One vector is turned by the same rotation once a tick. Each row is the vector after some number of ticks, and that number follows the row.
The counts run from 0 to 675.
[126 134 158 108 160 159 152  58  75 106 141 118  85 104 161 135 137 105
 170 166 129 143 165  81 154 134  88 124 125 111 130 129  90 105 128 104
 146 140 128 188 148 119 100 132 136 192 142 136 112 146 137  97] | 37
[144 182 154 131 133 159 169 112 146 137 150 169 142  81  81 121 108 111
 143 121 138 116 117 157 149  93 125 128  76 156 152 126 109 145 161 140
 118 134 176 131 182 115 107 160 124 142 161 150 104 147 133 128] | 601
[136 128 128 131 139 155 155  44 101 114 149 114 103 139 130 113 126 100
 132 137 153 138 123 100 167 146  90 113  99 157  83 121  98 110 126 121
 122 138  95 191 159  88 123 156 130 112 128 108 109 120 191 140] | 635
[115  91 158 136  86  88 129 116 131 142 101 125 122 125 118 127 108 164
  79 120 114 137 126 154 135 161  81  64  71 166  84  92 148 135 134 130
 130  97  93 108 152 108 143  88 111 124 130 121 119 123 165 113] | 366
[127  78  99 122 136 107 140 125 111 136 134 152  80 144 160 137 104 143
 120 116 137 123 138 105 168 113 186 125 120 105 126  78 106 125 175  73
 110 172 111 180 190 118 129 106 118 126 144 121 110 143 163 164] | 46
[140 122 125 139 142 127 118  79 116  99 124 107 120 132 187 166 152  68
 116 151 110 122 191  85 163 116 113 171 161 102 139 126 103 113 113 116
 128 150 134 144 122 139 124 131 139 183 149 159  93 122  90  97] | 662
[123 142 116 183 142 112 162 150 157 111 146 164 134 145  99 136  90 131
  94 104 148 149 148 136 194  59 120 124 152 119 110 106 122 165 100  80
 117 149 121 146 128 110 137 102 163 125 129 183 137 137 130 159] | 417
[109 190 144 190 135 159 141 177 146 149 133 146 132 145 122 122 110 138
  98  81 164 136 123 142 187  93 137 137 146 177 122 122 139 139  96 111
 111 168 131 147  98 101  95 125 127 162 161 139 137 114 137 151] | 421
[107  91 159 159 134 129  99 177 192 165  86 125 122 192 121 151 123 168
  85  89  97 134 122 183 128 129  70 145 121 124 103 126 132 127 140 113
 126  88 145  88 110 145 127 144  90 150 151 144 132 126 105 131] | 335
[ 82 148 179 169 105 110 105  98 163 132 113 130 141 169 144 126 153 121
  88  96 149 125 150  89 144 123 135 162 131 143 134  96 101 126 112  99
 134 129 182 105 141 121 132 102 116 192 150  93 121 144 108 152] | 621
[160 175 138 163 151  99 140 110 191 166 120 123 173 154  98 150  98 118
  56 102 116 122  88 137 111 140 106 155 134 137 103 111 133 144 130 158
 113 113 103  99 146 148 160 134 133 153 113 116  86 154 156 121] | 144
[134 145 165 173  84 115 143  89 159 152  87 106 162 141 143 133 119 141
 112 144  94 145 124 101 112 133  90 159 112 117  75 104 131  84 157 112
 126 137 122 124 150 118 133  89 142 186 126 137 104 191 132 142] | 176
[152  98 143 144 153 120 112 148 161 117 141  82 154 135 136  87 112 146
 163 174  81 133 129 120 122 170 162 111 134 139 137 126 100  67 151 126
 133 159  84 146 151 147 109 117 118 139 146  87 151 164 159  98] | 353
[145 132 135 141 206 142 111 103 145 109 149 159  87 138 129  96 126  66
  97 132 168 119 164 123 178 167  75 152 123 151 159 100  90 152 138  88
 145 122 134  98 132  98 150 114 140 133 114  86 170 107 121 120] | 26
[134 130 136 180 120 118 110 130 129 109 134 157 116 148 157 125 109 124
 133 118 153 116 155  92 152 128 143  97 165 140 141  91  81 132 108  43
 118 166 118 150 141 109 150 102 161 175 127 132 177 133 129 136] | 221
[160 120 124 178 155 159 122 178 152 153 144 128 133 161 124 184 113 135
  94  88 100  66 113 142 126 159 150 138 111 154 137 107 108 136 144 128
 115 111 147 130 159 170 125 206  54 137 151 100 136 117 133  98] | 511
[146 155 152 163 136 147 179  64  93 108 155 160 133 118 123 171 131  77
 122 138 150 118 153 100 165 137  82 102 122 162 113 117 123 140 119 146
 141 135 122 193 135 118 149 166 123 144 123 159 118 110 138 127] | 233
[100 131 106 121 177 160 150 138 165 164 160 120  97 173 158 120 148 114
 104 116 125 130 127 126 184 108 135 182 130 136 139 119 102 110 104 182
 114 157 123 121 125 139  82 180 114  68 141  90  81 151 135 137] | 468
[143 141 123 174 160 139 122 211 166 148 149 109 113 176  81 154 129 143
 112 107 129  80 124 148 147 165 150  97 131 167 140 139 109 135 125 157
  97 109 140 106 105 141 107 136  69 102 120 103 156 100 129  97] | 109
[146 132 171 153  86 105 142 149 127 121  97 101 157 125 120 157  86 147
  53 140  93 136 106 156 148 121  95 129  79 155  69 102 176 137 129 155
 109 120 125 118 138 118 145 105 130 161 155 164  96 103 148 117] | 371
[152 183 127 147 113 139 151  91 132 135 133 144 134 104 158 122 104  95
 104  80 157  87 129 108 151 142 156 140 126 188 119  87 119 119 112 163
 112 165 116 169 162 115 125 159 132 144 149  87 103 118 173 119] | 230
[102  73 125 166 100 149 114 186 164 158 125 149 122 149  79 139  93 140
 129  97  96 146 106 175 151  76 113  98 124 103 104 148  86 126 133  83
 126 128 137  83 138 153 115 160 100 107 156 171 141 156 122 114] | 331
[102 162  91 141  83 114 170 122 104 175 103 128  61 130 173 146  84 144
 106  80 167 110 131 106 178 114 123 126 107 128  92 111 131 133 116 130
 101 133 140  97 134  91 116  74 125 125 106 111 100 158 147 143] | 452
[146 132 121 160  54 115 127 158 130 151 108  84 131 135 128 112  82 113
 118 115 123  86 132  98 121 163 146  67 120 127 110 130  99 132 113 118
 113 143 126  66 103 124 144  77 113 136 126 131 155 128 142  51] | 538
[147 127 112 149 141 136 124  78 128 142 127 135 103 154 159 136 112  70
  63  91 135  84 137 141 172 144 113 179 106 166  76 105 127 127 123 156
 111 106 118 140 132 111 155 123 109 103 112 105  97  86 117 141] | 59
[127  94  95 151 163 134  95 144 155 151 146 127  78 175 125  84 130 117
 143 123 109 122 121 110 141 130 134 108 162  81 143 192  55  99 121  82
 119 152 124  91 101 141 111 100 129  92  91 127 146 167 109 115] | 300
[ 98 151 168 173  93 130 131 112 171 140 146  96 172 146  85  79 124 138
 111 113 130 138 116  93 118 101 162 116 167 147 126 119  93 114 107 115
 126 180 110 146 136 133  98 124 146 151 158 129 109 160 192 148] | 585
[157 153  88 192 141 162 163 141 154 127 170 133  93 177 158 117 112 107
 133 151 139 108 124 109 196 118 119 156 118 120  81 141 102 113 114 148
  93 150  92 141 121 103 104 153 115  65 107 104 135 128 132 147] | 464
[152 151 128 148 187 145 143 112  98 101 151 127 100 130 175 125 148 118
 139 188 141 117 170  99 175 172  82 137 104 138 143 103 102 120 133 129
 124 123 155 118 139  96 125 113 128 163 120  73 155 142 108 121] | 31
[141  86 110 120  90 133 160 155 128 136 157 102 117 131  97 148 103 138
 156 144 110 130 108 168 158  64 143 110 104  87  94 165 110 141 150 138
 127 140 141  92 160 151 111 158 100  83 145 158 101 161 153  89] | 326
[130 105 121 154 131 116 132 153 150 150 137 130 132 169 102 183 146 109
  92 100 115  82 110 152 128 138 121 140 116 140 131  93 108 144 122 171
 142 100 157  96 149 164 136 191  73 105 108 100 109 103 110  83] | 510
[100 111 123 137 119 157 132 168 118 125 147 160  76 119 144 134 103 118
 131 103 159 103 144 156 218  88 106 131  81 132 140 112 112 160 125  89
 110 153 176 103 151  87 111 136 122 107 159 156 138  98  94 106] | 649
[127 162 151 167 171 127 170 122 138 148 122 158 149 132  68 131 123 144
 110 123 158 163 122 141 155 151  79  86 114 146 120  98 124 169 114 114
 157 112 106 142 159 136 159 125 160 171 130 127 148 141 174 134] | 593
[120  81 182 121 129 110 150 128 103 131 109  99 147 142 103 144 150 155
 150 189  89 175 165  96 130 134  91  68 126 111 125 115  96 129 116 147
 169 147  94 124 147 165 129 126 127 174 132 125 121 173 156  81] | 355
[ 74  96 181 136 113 106  85  74 140 137 103 114 127 133 155  86 135 110
  66  77 122 136 155  96 156 114 136 139 135 148 130  79 116 103 103  86
 124 169 110 146 120  94 134  81 149 149 149 119 118 128 144 147] | 218
[130  97 134 125 191 147 131 121 115  96 142 140 116 162 135 172 156  68
 130 157 116 138 178 112 167  98  96 145 160 115 158 134  72 126 107 144
 146 144 125 146 117 144 114 187 116 132 129 148 104  93  98  88] | 69
[111  73 181 118 101 113 141 149 108 112 128  69 143 148  92 122 133 169
 135 165 115 146 133 111 139 124 155  69 108 131 137 117 101 138 136 111
 141 144 107 153 152 152 115 113 106 158 169 124 118 123 187  87] | 359
[137 109 132 153 131  84 114  95 125 115 123 163 124 133 160 121 112  99
  80 121 157 127 160  90 160 133 122 115 166 133 135  53 109 147 102  62
 132 151 113 143 149  98 186  67 164 153 106 110 147 109 146 139] | 222
[120 119 146 157 101  72 138 113 139 134 103  78 137 158  69 143 118 123
  57 106 124 132  99 122 102 133 127 119 137 123 103 124 123 161 113 121
 111 100 153  85 121 154 187  71 113 138 127 146  99 111 161 107] | 138
